Each pair is two rows. How far apart are they, by a hidden measure? 0 means very close, and 40 very far. Two or three weighted sums of its numbers give each row a place; it is the straight-line distance between the places.
[ 0.  -0.1  0.7 -0.6 -0.7 -0.7  0.2 -0.8 -0.2  0.8]
[ 0.4 -0.5  0.8  0.9 -1.  -0.5 -0.8 -1.3 -0.1  2.2]: 18
[ 0.1 -0.8  1.   0.6  0.6 -0.5 -1.3 -0.9 -0.1  0.3]
[ 0.2 -0.2 -0.2 -0.2 -0.5 -0.3 -1.3 -0.4  0.2  0.9]: 2
[-0.5 -0.4  0.  -0.8 -0.7 -0.5 -0.1 -1.  -0.2  0.9]
[-0.7  0.5  0.7  0.   0.9  0.6 -0.5  0.7 -0.4 -0.6]: 6
[-1.1  0.9  0.1  0.1 -0.3  1.2  0.9  1.3  1.1 -0.3]
[-1.6  1.2 -1.6 -0.9 -0.4  0.7 -1.5  0.7 -0.3 -0.8]: 20
[ 1.5 -0.5  2.3  0.7  0.9  0.6  1.1 -1.  -0.4 -0.1]
[ 1.6 -0.3  0.9 -0.6  0.5  0.3  0.8 -0.5  0.1  0.1]: 14
[ 1.1 -1.5 -0.7  0.2 -1.5 -1.4  0.2 -1.9  0.6  1.7]
[-0.1  0.5  0.  -0.6  0.4 -0.1 -1.1  0.4 -0.8 -0.2]: 15
[ 0.2  0.  -0.2  0.   0.1  0.5  0.4 -0.1  0.9 -0.1]
[-1.2  0.4 -0.2  0.6 -0.8  0.7  0.4  1.3  0.4 -0.5]: 24
[ 0.1 -0.2 -0.5 -0.2 -0.6 -0.2 -0.2 -1.2 -0.1  0.2]
[-1.2  1.8  1.1 -0.3  1.2  1.2  0.   1.9 -0.5 -1. ]: 3
[ 1.2  0.1  0.3 -0.7 -0.8 -0.1  0.8 -0.1 -0.6  1.1]
[-0.7  1.1 -0.7 -0.6  0.3 -1.  -1.3  0.5 -0.6  0. ]: 15
[ 2.3 -1.6  0.6  0.7 -1.7 -0.7 -0.1 -1.7 -0.2  1.5]
[-1.7  1.1  0.6  0.4  1.5  1.5  0.1  1.8  0.5 -1.9]: 22
[ 0.1 -0.3  0.  -0.1 -0.2 -0.7 -0.6 -0.3 -0.4 -0.1]
[-0.1  0.9  0.1  1.4 -1.3  1.3 -1.4  2.2 -0.7 -0.1]: 32
[ 0.2 -0.9  0.6  0.2 -0.4  0.4  0.7 -0.3  0.   0.5]
[ 1.7 -0.9 -0.9  0.  -0.8 -1.5 -1.1 -1.  -1.3 -0.9]: 16
[ 3.4 -2.6 -0.8 -1.3 -2.2 -2.   0.3 -2.7 -0.9  0.6]
[-1.1 -0.1  0.2  0.7 -0.1  0.2  1.3  0.  -0.1  0. ]: 17
[-1.3 -0.6  0.1 -0.4  0.3 -0.1  1.1 -0.7  0.3 -0.1]
[ 0.3  0.3 -0.1  0.1 -0.4 -0.1 -0.6  0.2 -0.3 -0.1]: 15
[-0.7  0.   0.9  1.1  0.   0.8  0.8  0.  -0.1  0.2]
[ 1.3 -0.8 -0.6  0.2 -0.9 -0.1  0.  -0.9  0.1  1.4]: 15
[-0.3 -0.2  0.   1.4 -1.  -0.1  1.1  0.6  0.4  0.9]
[-0.3  0.7 -0.1  0.3  0.5  0.7 -0.2  0.2 -0.3 -0.5]: 6
[-0.3 -0.5  0.1 -0.1  0.1 -0.4  0.3 -0.9 -0.2  0. ]
[ 0.3 -0.9 -0.2  0.2 -0.6 -0.3  0.6 -0.7 -0.3  0.8]: 4
[-0.6  0.9 -1.  -1.  -0.4 -0.9 -0.7  0.3 -0.4 -0.7]
[-0.5  1.1 -0.6  0.4 -0.3  0.3 -0.9  1.3 -0.5  0.3]: 17
[ 0.6 -0.3  0.5  0.2 -0.1 -0.1  0.7 -0.2  0.2  0.2]
[-0.8  0.  -1.4 -0.1 -0.6 -1.1  0.4  0.2  0.9 -1.1]: 9
[ 0.  -0.7  0.7 -0.3 -0.1 -0.2 -1.9 -0.2 -0.7 -0.3]
[-0.6  0.4 -0.1 -0.5  0.5  0.3  0.3  0.6  0.1 -0.5]: 26
[ 1.6 -0.9  0.3  0.3 -0.8 -1.6 -0.5 -0.7 -1.1  0.3]
[ 0.6 -0.3  0.6 -0.2 -0.4 -1.1 -0.2 -0.6 -0.4  0.4]: 8
[-1.1  0.8 -1.9  0.1 -0.2  0.7  1.2  0.7  0.9 -0.3]
[ 0.1 -0.2 -0.1  0.1 -0.5 -0.4  0.  -0.6  0.2  0.4]: 18
[-1.3  0.2  0.2  0.2  0.7  0.  -0.4  0.2  0.1 -0.3]
[-0.3 -0.1  1.7  0.4  1.4  0.8 -1.4  0.1 -1.2 -1. ]: 22
[-1.4  1.7  0.6  0.3  2.1  1.3 -0.8  1.7 -0.7 -1.2]
[ 0.2  0.2 -0.1 -0.2  0.8 -0.2 -0.1  0.3  0.3  0. ]: 19
[-0.1 -0.4  0.6  0.4 -0.1  0.5  1.2 -0.1  1.3  0. ]
[-0.4  1.   0.6  0.1  1.4  0.6  0.   0.6 -0.8 -0.2]: 11
[-0.4 -0.4  0.   0.2 -0.3  1.1  1.3  0.1  0.5 -0.2]
[-0.4  0.4 -0.2  0.   0.3  0.2 -0.5 -0.2 -0.1  0. ]: 5
[-0.1  0.  -0.2 -0.1  0.1  0.2 -0.3 -0.2 -0.1  0.1]
[ 1.  -1.1 -0.2  0.2 -1.3  0.  -0.1 -0.5 -0.1  0.5]: 13
[ 0.  -0.8 -0.3  0.8 -1.5 -0.5  0.7  0.   0.4  0.7]
[-0.2  0.  -1.8  0.4 -0.4 -2.  -2.4 -0.9 -0.4  0.9]: 22
[-3.1  2.6  1.4 -0.1  2.4  2.3  0.1  2.8  0.7 -2.8]
[-0.1  0.3 -0.2 -0.5  0.4 -1.1 -0.3 -0.2 -0.1 -0.1]: 10
[ 0.9 -1.1 -1.8 -0.9 -1.5 -3.1 -1.8 -1.7 -1.   0.1]
[-0.1 -0.4 -0.5  0.4 -1.  -1.1  1.2  0.  -0.5  0.7]: 6
[-0.7  1.1  0.2 -0.4  1.5  0.3  0.1  0.9 -0.4 -1.2]
[-0.7  1.   1.5 -0.7  1.7  1.   0.3  1.2  0.1 -1.9]: 7
[ 0.9 -1.4  0.7  0.  -0.5 -0.3  1.8 -1.5 -0.5  1.6]
[-0.1  0.4 -0.7 -0.9 -0.1 -0.2  0.4  0.   0.4 -0.9]: 8
[ 1.  -0.9  0.5  0.   0.2  0.5  1.  -0.2 -0.2  0.1]
[ 0.1 -0.4  0.3  0.9 -0.8  0.8  2.   0.2  0.5  0.9]: 4
[ 0.8 -0.8 -0.8 -0.4 -0.8 -1.1  1.9 -0.5  0.8  0.9]
[-1.2 -0.1  0.9  1.9  0.9  1.5  1.6  1.6  0.9 -0.5]: 22
[-0.1  0.  -0.1 -0.4  0.6  0.6 -0.4 -0.4  0.6 -0.2]
[ 0.   0.7  0.8 -0.3  1.6  0.6 -0.2  0.3 -0.4 -2. ]: 20
[-1.3  2.4 -0.5 -0.5  1.4  0.8 -0.2  1.9 -0.1 -3. ]
[-2.5  1.5  0.1 -0.4  0.9  1.8  0.3  1.9  1.4 -1.9]: 17
[-0.7 -0.2 -0.2 -0.1 -0.6 -0.1  1.1 -0.2  0.2  0.7]
[-0.1 -0.1  1.4  0.8  0.6  0.2  0.2  0.7  0.  -0.1]: 2
[ 0.3  0.3 -0.5 -0.3  0.3 -0.9 -1.4 -0.7 -0.8  0.2]
[-0.6 -0.7  0.5  0.1  0.2  1.2  0.8 -0.5  0.8 -0.7]: 2
[ 0.9 -0.4  0.7 -0.3  0.6 -1.  -1.7 -0.2 -1.3 -0.1]
[ 0.3 -0.5  0.6  0.   0.   0.1  0.  -0.2  0.2  0. ]: 8
[ 0.1 -0.3 -1.2  0.4 -1.1 -1.3  0.4 -0.9 -0.1  0.7]
[ 0.1 -0.9 -0.5  0.3 -1.  -0.4  0.1 -0.7  0.2  0.7]: 11
[ 0.5 -0.5 -0.2 -0.1 -0.5 -0.2  0.2 -0.8  0.1  0.8]
[-0.9 -0.2 -0.4  0.  -1.  -0.3  0.4  0.1  0.5  0.5]: 5
[-0.3 -0.2  0.4  0.   0.1  0.3  0.3  0.   0.2  0. ]
[ 1.5 -1.9 -0.3  0.5 -1.9 -0.5  0.9 -1.5 -0.3  2.2]: 9
[-0.1  0.1 -0.4 -0.1 -0.9  0.   0.3 -0.3  0.6  1.1]
[ 0.9  0.7  0.3 -0.8  1.1 -1.2 -1.8 -0.4 -1.3 -1.2]: 14
[-0.2  0.7 -1.5 -1.3  0.1 -0.5 -0.4 -0.8  0.2 -1. ]
[-0.1 -0.7 -0.2  0.1  0.1 -0.1  0.6 -0.7  0.6  0.9]: 14
[ 1.  -0.5  0.9  0.   0.   0.2  0.6 -0.1 -0.5  0. ]
[ 0.6  1.9  0.4 -0.2  1.1  0.4  0.   1.3 -0.7 -0.9]: 9
[-0.5  0.4  0.6 -0.2  1.   0.7  0.3  0.3  0.2 -0.9]
[-0.1  0.2  0.2 -0.2 -0.1  0.3  0.8  0.6  0.5  0.1]: 3
[-0.8 -0.1 -1.1 -0.3 -0.9  0.3  1.4  0.1  1.6  0.4]
[ 1.5 -1.4  0.2  0.9 -1.2 -0.4 -1.3 -1.2 -1.2  2.3]: 39
[-0.8  1.4  0.4 -0.1  1.2  1.1 -0.8  1.4 -0.5 -1.2]
[-0.9  0.5  1.3  0.7  1.3  2.1 -0.1  1.1 -0.8 -1.6]: 13
[ 0.9  0.5 -0.9 -1.2  0.  -1.6 -1.  -0.3 -1.4 -0.2]
[ 2.8 -1.3 -3.  -0.7 -2.4 -4.1  1.5 -2.1 -0.7  1. ]: 31
[-0.5  0.6  1.1 -0.9  1.   0.5 -2.2  0.5 -0.8 -1.2]
[ 0.   1.7  0.8 -1.   1.3  0.  -1.5  1.1 -0.2 -1.8]: 22
[ 0.2 -0.9 -0.1 -0.3 -0.4  0.3  0.2 -0.5  0.5  0.4]
[ 0.6 -0.8  0.   0.3 -0.1 -0.9  0.1 -0.6 -0.5  0.1]: 12
[ 1.1 -0.8 -0.8  0.2 -1.  -1.1  0.3 -0.8  0.1  0.7]
[ 0.7 -0.8 -0.5 -0.6  0.3  0.2 -1.3 -0.2 -0.7  0.5]: 25
[ 0.1  0.1  0.3  0.   0.6 -1.  -1.3 -0.3 -1.2 -0.1]
[ 0.3 -0.6 -0.5 -0.1 -0.7 -0.7 -0.4 -0.4 -0.2  0. ]: 2
[ 1.8 -1.2 -0.1  0.  -0.6 -1.6  0.2 -1.6 -0.8  1.3]
[ 2.4 -1.4  1.5  0.5  0.3 -0.1  0.  -1.8 -1.3  1.7]: 13
[ 1.3 -0.7  0.2  0.4  0.  -0.4  0.1 -0.9 -0.2  0.5]
[ 0.8 -0.8  0.1  0.3 -0.4 -0.2  0.2 -0.9 -0.3  0.9]: 7
[ 1.4 -2.9  0.2  0.8 -1.6 -0.2  1.7 -2.   0.2  1.8]
[-1.1  2.   0.  -0.5  2.3  1.7  0.6  1.7 -0.1 -1.9]: 18
[-1.4  1.8  1.   0.   1.4  0.8 -0.8  1.9 -0.1 -1.2]
[ 0.7 -1.  -0.3  0.3 -0.9 -0.4  0.1 -0.9  0.4  0.8]: 4
[ 0.2 -0.1  0.   0.2  0.  -0.1 -0.3  0.2 -0.4 -0.2]
[-0.5  0.5  0.9 -0.4  1.1  1.4 -1.1  1.  -0.5 -0.7]: 14
[-0.7  0.7  1.1  0.1  1.4  0.6  0.1  0.5  0.6 -0.2]
[ 0.2 -0.6 -0.4  0.5 -1.   0.3  2.   0.3  0.5  0.7]: 14
[-0.3  0.5 -0.2 -0.1  0.5  0.3  0.4  0.4  0.1 -0.9]
[ 0.3  0.   1.4  0.5  0.4 -0.2 -2.1  0.  -1.1 -0.5]: 29
[ 0.3 -0.6 -0.3 -0.5 -0.3 -0.5  1.6 -0.3  1.1 -0.1]
[ 0.9 -1.4 -0.6  0.7 -1.6 -0.8 -0.1 -0.9  0.   0.9]: 30
[ 0.1 -0.4 -0.9  0.1 -0.3  0.3  1.2 -0.3  0.8 -0.1]
[-1.9 -0.4  0.   0.5  0.3  0.1 -0.4 -0.2  1.  -0.3]: 15
[-2.3  1.4  1.1  0.5  1.8  2.6  3.   3.   1.7 -2.3]
[-0.4  0.8  0.5  0.2  0.6  0.3 -0.2  0.5 -0.5 -0.5]: 27
[-0.9  1.1  0.1 -0.2  0.6  0.9  0.8  0.9  0.6  0.2]
[-0.6  1.7  1.2  1.   0.2  1.1 -0.7  1.4 -0.1 -0.2]: 28
[ 0.6  0.5  0.4  0.2  0.6 -0.4 -0.6  0.2 -0.6 -0.4]
[ 0.3 -0.3 -1.   0.9 -1.5 -0.4 -0.9 -0.2  0.1  1.2]: 16
[ 0.   0.9  0.1  0.2  0.8 -0.3 -0.2  0.3 -0.6 -0.6]
[ 1.1 -1.3 -0.7  0.  -1.6 -0.8 -0.1 -1.8 -0.1  2.1]: 13
[ 0.   0.2 -0.3 -0.3  0.3  0.2 -0.4  0.  -0.1  0.2]
[ 0.4  1.3 -0.9 -0.5  0.9 -0.7 -1.7  0.3  0.2 -0.6]: 14
[-0.7  0.9  0.7 -0.1  0.7  0.7 -0.1  1.   0.2 -0.7]
[ 0.1  0.3 -0.4 -0.2  0.2 -0.5  0.2 -0.5 -0.7 -0.5]: 10
[-0.9  1.2  0.5 -0.2  1.3  0.8 -0.4  0.7  0.4 -0.4]
[-0.5  0.6  0.4 -0.4  0.7  2.1  0.   1.2  1.2 -1.2]: 5
[-0.3  0.3  0.5 -0.3  1.6 -0.2 -0.8  0.1 -1.  -1.4]
[-3.8  4.8  1.6 -0.3  3.8  4.3  0.5  4.8  1.  -4.3]: 9
[ 0.4 -0.2 -0.2  1.  -1.8 -0.1  0.1  0.5  0.   1.4]
[-2.4  0.9 -0.9 -0.5  0.4  0.4  0.7  1.   0.9 -0.4]: 29
[ 0.5 -1.   0.3  0.2 -0.4  0.   0.2 -0.9 -0.4  0.6]
[ 0.3 -1.2 -0.3  0.2 -1.3 -0.3  0.3 -0.8 -0.1  1.2]: 2
[-1.2  0.4  0.   0.1  1.1  0.2 -0.7  0.3  0.5 -0.9]
[ 1.9 -0.9  0.  -0.2  0.1 -0.8 -0.1 -1.8 -0.4  0.9]: 11
[-1.2  1.1  1.1  0.2  1.6  0.5 -1.   1.  -0.4 -1.7]
[ 0.7  0.2  0.1 -0.5 -0.2 -0.8 -0.4  0.1 -0.5  0.1]: 9
